In the data rows, 128 means zero.
Here is a table of points, one per row:
[112, 65, 132, 122, 114, 56, 114, 158, 139, 151, 112, 98, 62, 173, 159, 161, 128, 127, 157, 156, 153, 148, 62, 60, 173, 139, 220, 77, 37, 112, 50, 199]
[166, 123, 148, 85, 165, 66, 130, 117, 138, 101, 102, 179, 138, 101, 126, 131, 131, 155, 142, 63, 110, 109, 109, 87, 186, 152, 89, 92, 151, 126, 109, 159]
[92, 212, 116, 179, 98, 122, 163, 118, 103, 206, 87, 165, 114, 71, 178, 84, 53, 145, 148, 55, 143, 93, 92, 195, 137, 90, 79, 62, 135, 156, 96, 164]
[185, 145, 209, 192, 147, 176, 102, 38, 162, 147, 161, 141, 117, 85, 215, 160, 107, 77, 103, 125, 185, 59, 183, 211, 107, 181, 105, 109, 47, 215, 165, 102]
[151, 85, 157, 110, 90, 137, 127, 123, 111, 151, 163, 102, 190, 136, 96, 92, 94, 155, 111, 182, 126, 118, 142, 181, 112, 138, 137, 174, 93, 97, 128, 123]
[107, 159, 99, 134, 119, 90, 103, 138, 144, 172, 138, 126, 112, 83, 142, 141, 83, 101, 52, 147, 174, 100, 154, 28, 67, 70, 170, 112, 163, 202, 121, 147]
[153, 119, 124, 90, 155, 89, 143, 125, 217, 158, 144, 88, 160, 53, 161, 147, 59, 143, 134, 122, 100, 162, 129, 114, 75, 129, 154, 146, 80, 61, 143, 63]
[172, 95, 151, 228, 98, 140, 122, 185, 144, 55, 151, 86, 164, 79, 171, 170, 125, 145, 102, 117, 153, 102, 87, 183, 181, 120, 139, 73, 124, 104, 153, 231]
[106, 172, 136, 190, 161, 143, 98, 103, 122, 88, 113, 95, 149, 56, 174, 97, 214, 147, 121, 116, 49, 112, 84, 130, 151, 182, 119, 214, 146, 111, 143, 57]
[133, 172, 121, 121, 196, 116, 68, 85, 71, 132, 167, 107, 137, 141, 80, 113, 70, 151, 176, 86, 124, 96, 74, 134, 137, 152, 182, 137, 168, 151, 83, 134]
[127, 150, 164, 95, 97, 106, 134, 133, 135, 64, 98, 141, 141, 81, 130, 107, 125, 119, 174, 122, 176, 137, 89, 63, 131, 108, 83, 144, 38, 111, 197, 208]
[159, 154, 86, 115, 94, 159, 80, 138, 113, 150, 97, 176, 157, 87, 153, 126, 200, 59, 94, 160, 169, 113, 113, 162, 115, 131, 164, 33, 192, 82, 170, 210]
[134, 150, 138, 79, 86, 151, 132, 171, 130, 142, 143, 61, 63, 66, 2, 137, 184, 164, 156, 54, 84, 105, 140, 154, 101, 184, 157, 160, 144, 134, 243, 149]
[164, 62, 164, 174, 193, 127, 89, 163, 140, 158, 74, 48, 51, 80, 116, 131, 149, 62, 138, 83, 142, 102, 158, 110, 119, 131, 159, 135, 183, 117, 87, 141]
[116, 133, 158, 161, 140, 82, 142, 220, 128, 112, 16, 193, 164, 109, 110, 73, 88, 127, 100, 104, 157, 87, 91, 157, 99, 165, 200, 190, 90, 134, 141, 48]
[68, 83, 180, 104, 95, 162, 127, 116, 184, 156, 47, 193, 83, 189, 119, 161, 216, 132, 127, 175, 119, 135, 129, 98, 174, 134, 62, 132, 102, 218, 120, 109]
[141, 144, 117, 141, 172, 225, 131, 59, 189, 45, 110, 79, 91, 42, 115, 112, 116, 122, 236, 152, 173, 183, 99, 133, 121, 56, 124, 61, 64, 92, 90, 102]
[105, 74, 88, 174, 171, 124, 63, 195, 51, 140, 195, 131, 149, 166, 104, 86, 62, 168, 158, 105, 156, 94, 167, 139, 169, 90, 70, 169, 73, 127, 160, 164]
[106, 132, 67, 97, 132, 109, 105, 106, 158, 72, 103, 215, 180, 98, 120, 183, 149, 73, 21, 89, 177, 202, 101, 95, 138, 120, 119, 164, 105, 162, 154, 140]
[117, 60, 167, 123, 77, 132, 133, 185, 123, 100, 176, 103, 117, 100, 163, 88, 108, 161, 86, 94, 77, 189, 146, 119, 76, 166, 128, 113, 92, 116, 145, 99]
[176, 69, 157, 117, 124, 101, 208, 150, 94, 144, 92, 66, 150, 145, 130, 194, 116, 128, 161, 113, 127, 199, 138, 128, 177, 54, 161, 133, 177, 216, 114, 165]
[72, 155, 80, 97, 68, 105, 105, 113, 79, 157, 131, 133, 147, 104, 98, 195, 216, 171, 79, 135, 115, 141, 197, 175, 170, 118, 155, 66, 73, 129, 144, 97]
[177, 144, 121, 181, 142, 128, 159, 124, 102, 0, 70, 161, 164, 104, 117, 135, 143, 98, 169, 140, 138, 122, 149, 182, 100, 152, 104, 66, 151, 140, 127, 121]
[137, 82, 94, 102, 137, 165, 98, 168, 182, 157, 168, 212, 138, 100, 135, 127, 112, 135, 118, 70, 135, 121, 132, 78, 126, 126, 180, 105, 145, 248, 73, 131]
[98, 126, 207, 75, 102, 168, 76, 148, 106, 111, 88, 113, 134, 120, 72, 116, 82, 150, 144, 88, 72, 68, 174, 105, 154, 91, 153, 138, 119, 140, 103, 154]
[104, 135, 169, 175, 93, 177, 100, 187, 167, 65, 110, 106, 127, 194, 141, 177, 169, 71, 142, 138, 115, 115, 88, 202, 77, 138, 69, 86, 174, 118, 98, 150]
[37, 124, 134, 153, 144, 120, 112, 153, 99, 141, 133, 115, 126, 144, 122, 94, 129, 199, 194, 109, 142, 174, 155, 107, 136, 117, 182, 119, 75, 136, 172, 131]
[123, 109, 128, 117, 35, 86, 87, 112, 127, 145, 138, 129, 222, 58, 201, 99, 95, 205, 142, 199, 86, 110, 127, 103, 156, 182, 122, 169, 97, 147, 108, 137]
[45, 130, 104, 121, 150, 97, 124, 148, 105, 155, 185, 143, 149, 114, 43, 79, 86, 121, 188, 189, 151, 52, 101, 166, 154, 158, 136, 115, 152, 125, 92, 95]
[107, 129, 139, 227, 124, 176, 141, 65, 134, 148, 139, 194, 150, 167, 78, 194, 223, 151, 104, 94, 107, 94, 111, 88, 65, 80, 80, 145, 91, 65, 130, 142]
[113, 154, 190, 99, 108, 92, 161, 86, 94, 136, 110, 126, 130, 30, 168, 184, 106, 104, 179, 237, 42, 108, 67, 187, 131, 75, 94, 179, 192, 97, 184, 114]
[55, 54, 103, 127, 73, 93, 151, 110, 90, 166, 79, 136, 143, 117, 161, 161, 64, 109, 83, 117, 159, 63, 136, 122, 154, 158, 131, 138, 155, 106, 114, 132]
[145, 139, 9, 202, 92, 118, 168, 73, 122, 109, 146, 53, 134, 147, 145, 135, 196, 115, 135, 136, 116, 77, 115, 128, 115, 131, 81, 158, 69, 181, 121, 170]
[162, 176, 112, 153, 146, 175, 146, 116, 167, 93, 178, 83, 135, 173, 114, 58, 102, 147, 107, 172, 157, 95, 136, 55, 202, 198, 128, 152, 143, 138, 148, 184]
[88, 135, 230, 117, 132, 116, 92, 111, 118, 95, 133, 172, 84, 115, 95, 150, 90, 112, 157, 129, 167, 166, 123, 98, 117, 161, 137, 180, 159, 91, 173, 178]
[155, 64, 172, 75, 156, 189, 157, 145, 162, 149, 160, 137, 117, 123, 92, 81, 131, 146, 21, 168, 157, 170, 31, 137, 98, 154, 46, 116, 122, 118, 114, 146]
[110, 99, 150, 175, 110, 155, 172, 137, 205, 120, 197, 154, 125, 140, 103, 169, 159, 122, 152, 95, 151, 104, 135, 116, 204, 145, 96, 82, 199, 81, 140, 88]
[195, 96, 207, 97, 118, 131, 100, 120, 116, 131, 166, 112, 97, 176, 114, 123, 84, 149, 133, 93, 171, 101, 161, 141, 83, 109, 100, 135, 105, 130, 129, 61]
[160, 134, 150, 173, 131, 160, 93, 98, 80, 130, 123, 142, 214, 219, 117, 94, 177, 160, 122, 114, 91, 186, 132, 148, 86, 134, 119, 52, 106, 150, 90, 113]
[104, 135, 173, 64, 189, 200, 179, 119, 115, 97, 164, 125, 161, 154, 164, 97, 84, 144, 79, 116, 0, 108, 115, 95, 135, 138, 156, 101, 84, 102, 91, 157]
[97, 187, 69, 143, 154, 148, 124, 119, 231, 39, 134, 126, 100, 106, 151, 185, 175, 243, 101, 138, 143, 89, 156, 199, 110, 91, 119, 135, 125, 117, 99, 161]
[183, 147, 155, 142, 24, 74, 105, 98, 137, 141, 156, 167, 125, 151, 178, 103, 142, 181, 138, 57, 96, 147, 127, 130, 178, 111, 170, 126, 128, 64, 74, 125]
[186, 167, 159, 63, 226, 69, 169, 170, 98, 130, 101, 141, 105, 130, 170, 148, 180, 170, 143, 233, 181, 110, 154, 106, 157, 127, 114, 172, 139, 119, 91, 123]
[177, 93, 119, 169, 185, 127, 126, 174, 156, 182, 140, 182, 96, 157, 157, 217, 115, 196, 127, 125, 101, 155, 109, 81, 172, 166, 110, 139, 133, 174, 171, 116]
[147, 141, 98, 112, 160, 139, 107, 109, 85, 82, 143, 70, 149, 133, 124, 141, 164, 184, 81, 89, 187, 130, 108, 180, 162, 132, 132, 48, 91, 150, 170, 81]
[84, 187, 140, 118, 186, 144, 119, 153, 101, 255, 162, 125, 133, 135, 142, 101, 149, 180, 148, 137, 166, 178, 144, 149, 170, 187, 124, 140, 140, 94, 151, 136]
[190, 94, 88, 116, 101, 39, 182, 75, 147, 143, 91, 154, 153, 132, 56, 102, 141, 127, 137, 110, 181, 122, 177, 68, 92, 142, 105, 149, 175, 87, 129, 141]
[116, 150, 193, 104, 127, 140, 135, 75, 57, 137, 150, 124, 126, 174, 137, 116, 48, 144, 75, 113, 185, 192, 131, 126, 170, 99, 143, 140, 153, 93, 176, 114]
[196, 166, 73, 114, 132, 105, 68, 127, 140, 178, 171, 80, 134, 185, 65, 163, 117, 75, 127, 171, 118, 104, 61, 158, 90, 144, 172, 196, 124, 79, 156, 120]
[115, 95, 117, 157, 117, 120, 106, 120, 75, 93, 175, 124, 99, 132, 107, 103, 85, 108, 139, 144, 24, 123, 146, 115, 64, 96, 129, 195, 129, 123, 188, 207]
[149, 129, 82, 71, 187, 45, 117, 159, 136, 146, 128, 84, 99, 161, 105, 134, 24, 107, 89, 112, 122, 169, 147, 131, 137, 141, 54, 27, 143, 208, 154, 104]
[166, 161, 139, 145, 160, 145, 123, 155, 66, 164, 56, 113, 86, 75, 210, 127, 146, 136, 116, 150, 96, 180, 136, 93, 32, 175, 130, 124, 203, 116, 91, 183]
[159, 103, 114, 92, 175, 65, 110, 147, 126, 117, 180, 179, 145, 137, 103, 110, 130, 157, 59, 203, 129, 113, 169, 113, 73, 38, 100, 100, 125, 203, 108, 174]
[50, 188, 121, 141, 106, 105, 166, 136, 116, 80, 168, 93, 166, 150, 132, 178, 134, 117, 126, 103, 193, 63, 145, 78, 80, 146, 126, 57, 108, 114, 122, 106]
[180, 216, 107, 156, 54, 102, 127, 161, 144, 105, 113, 121, 139, 126, 147, 121, 62, 145, 155, 131, 33, 153, 131, 92, 197, 132, 123, 169, 120, 151, 141, 78]
[79, 151, 125, 91, 101, 182, 185, 117, 114, 120, 151, 63, 142, 178, 52, 140, 54, 179, 170, 94, 127, 132, 114, 136, 80, 148, 109, 154, 158, 137, 109, 116]
[153, 73, 53, 139, 174, 197, 174, 134, 68, 200, 0, 134, 121, 109, 153, 202, 101, 126, 92, 97, 126, 113, 190, 85, 134, 134, 112, 170, 101, 70, 78, 114]
[135, 160, 94, 144, 150, 173, 113, 91, 149, 175, 157, 211, 100, 159, 122, 138, 65, 133, 144, 145, 94, 123, 104, 130, 168, 73, 211, 133, 130, 137, 201, 88]
[136, 103, 41, 105, 87, 124, 141, 157, 82, 72, 137, 190, 27, 156, 222, 109, 116, 159, 102, 132, 146, 163, 103, 114, 82, 132, 136, 138, 168, 170, 168, 59]
[103, 115, 90, 122, 138, 165, 104, 147, 224, 156, 86, 121, 134, 203, 168, 78, 105, 104, 111, 115, 105, 102, 158, 218, 184, 66, 104, 102, 139, 162, 164, 164]
[109, 129, 134, 108, 103, 149, 107, 108, 165, 141, 88, 92, 171, 193, 192, 91, 138, 79, 196, 149, 138, 115, 138, 103, 125, 90, 137, 184, 168, 101, 192, 140]
[58, 209, 202, 154, 186, 52, 172, 148, 184, 102, 166, 117, 156, 99, 131, 134, 210, 49, 130, 131, 99, 205, 168, 224, 59, 195, 149, 252, 209, 89, 80, 155]
[70, 109, 69, 149, 105, 118, 127, 7, 123, 126, 131, 64, 85, 156, 166, 76, 165, 97, 144, 105, 86, 162, 172, 151, 131, 181, 120, 77, 123, 175, 109, 175]
[103, 148, 156, 195, 119, 177, 168, 126, 139, 139, 116, 122, 131, 155, 177, 38, 162, 70, 130, 142, 136, 153, 188, 130, 112, 103, 136, 34, 147, 69, 172, 91]
These points spread out most along one direction. Take the direction at right angles to it along which they spread out most. Then take the direction at right angles to both along which they spread out most. Go by this last direction. How far along it is each point below, from 0 to 99? 50 is the average, and the first point above lies past it. One standard deviation of the points above along it is 16.
[129, 72, 142, 113, 125, 113, 163, 130, 132, 171, 121, 48, 126, 100, 140, 87, 141, 78, 58, 169, 146, 116, 59, 88, 167, 120, 116, 132, 136, 180, 82, 102] 65
[97, 120, 137, 220, 43, 113, 52, 108, 127, 82, 149, 132, 109, 77, 61, 157, 134, 94, 99, 154, 118, 169, 156, 149, 143, 62, 95, 128, 156, 93, 33, 89] 48
[140, 186, 152, 105, 152, 120, 176, 115, 98, 129, 185, 126, 139, 181, 118, 156, 147, 42, 113, 62, 103, 119, 84, 118, 148, 119, 176, 139, 67, 130, 143, 115] 41
[137, 113, 124, 165, 166, 62, 216, 97, 164, 171, 71, 163, 78, 133, 116, 110, 113, 140, 92, 184, 100, 141, 86, 175, 143, 70, 133, 192, 159, 83, 90, 160] 75
[115, 54, 99, 126, 138, 55, 142, 147, 155, 157, 80, 184, 137, 126, 113, 170, 119, 72, 199, 144, 133, 119, 107, 142, 88, 192, 131, 53, 80, 139, 137, 80] 65
[127, 51, 72, 80, 207, 103, 157, 114, 79, 128, 131, 138, 175, 115, 140, 80, 202, 109, 112, 77, 140, 161, 87, 141, 166, 93, 150, 134, 165, 136, 123, 74] 61
[150, 163, 161, 162, 126, 138, 149, 133, 108, 154, 185, 174, 131, 120, 50, 148, 185, 46, 139, 174, 74, 140, 211, 100, 170, 128, 92, 72, 110, 85, 127, 96] 47
[116, 174, 149, 20, 121, 105, 119, 162, 127, 85, 122, 84, 50, 143, 185, 135, 164, 95, 130, 119, 104, 69, 141, 103, 114, 111, 103, 163, 101, 30, 104, 86] 57
[169, 153, 102, 79, 94, 157, 40, 126, 137, 176, 175, 177, 134, 151, 117, 93, 116, 141, 178, 62, 159, 154, 72, 153, 114, 172, 115, 163, 67, 116, 72, 169] 35
[165, 126, 171, 117, 115, 141, 187, 136, 133, 122, 43, 107, 63, 171, 67, 142, 112, 186, 71, 147, 123, 100, 151, 159, 86, 114, 198, 133, 127, 199, 98, 105] 60
[96, 143, 95, 129, 133, 169, 68, 148, 147, 151, 100, 28, 204, 153, 166, 180, 78, 116, 147, 151, 135, 171, 133, 83, 98, 110, 89, 157, 140, 80, 123, 116] 48
[115, 103, 162, 134, 154, 97, 97, 75, 168, 110, 50, 109, 105, 110, 51, 106, 218, 130, 123, 153, 95, 119, 90, 75, 119, 112, 140, 100, 222, 131, 150, 60] 66
[160, 129, 116, 81, 70, 176, 164, 185, 121, 169, 220, 133, 149, 123, 137, 73, 193, 111, 218, 84, 210, 114, 136, 121, 88, 61, 132, 172, 141, 156, 125, 105] 41
[134, 82, 104, 59, 151, 166, 133, 77, 123, 47, 154, 203, 122, 158, 162, 184, 145, 169, 189, 181, 131, 134, 177, 146, 90, 190, 188, 167, 197, 82, 119, 122] 60
[144, 145, 38, 112, 87, 231, 142, 183, 64, 115, 122, 168, 85, 123, 78, 77, 92, 45, 119, 167, 180, 169, 176, 141, 205, 154, 105, 119, 52, 181, 133, 145] 41
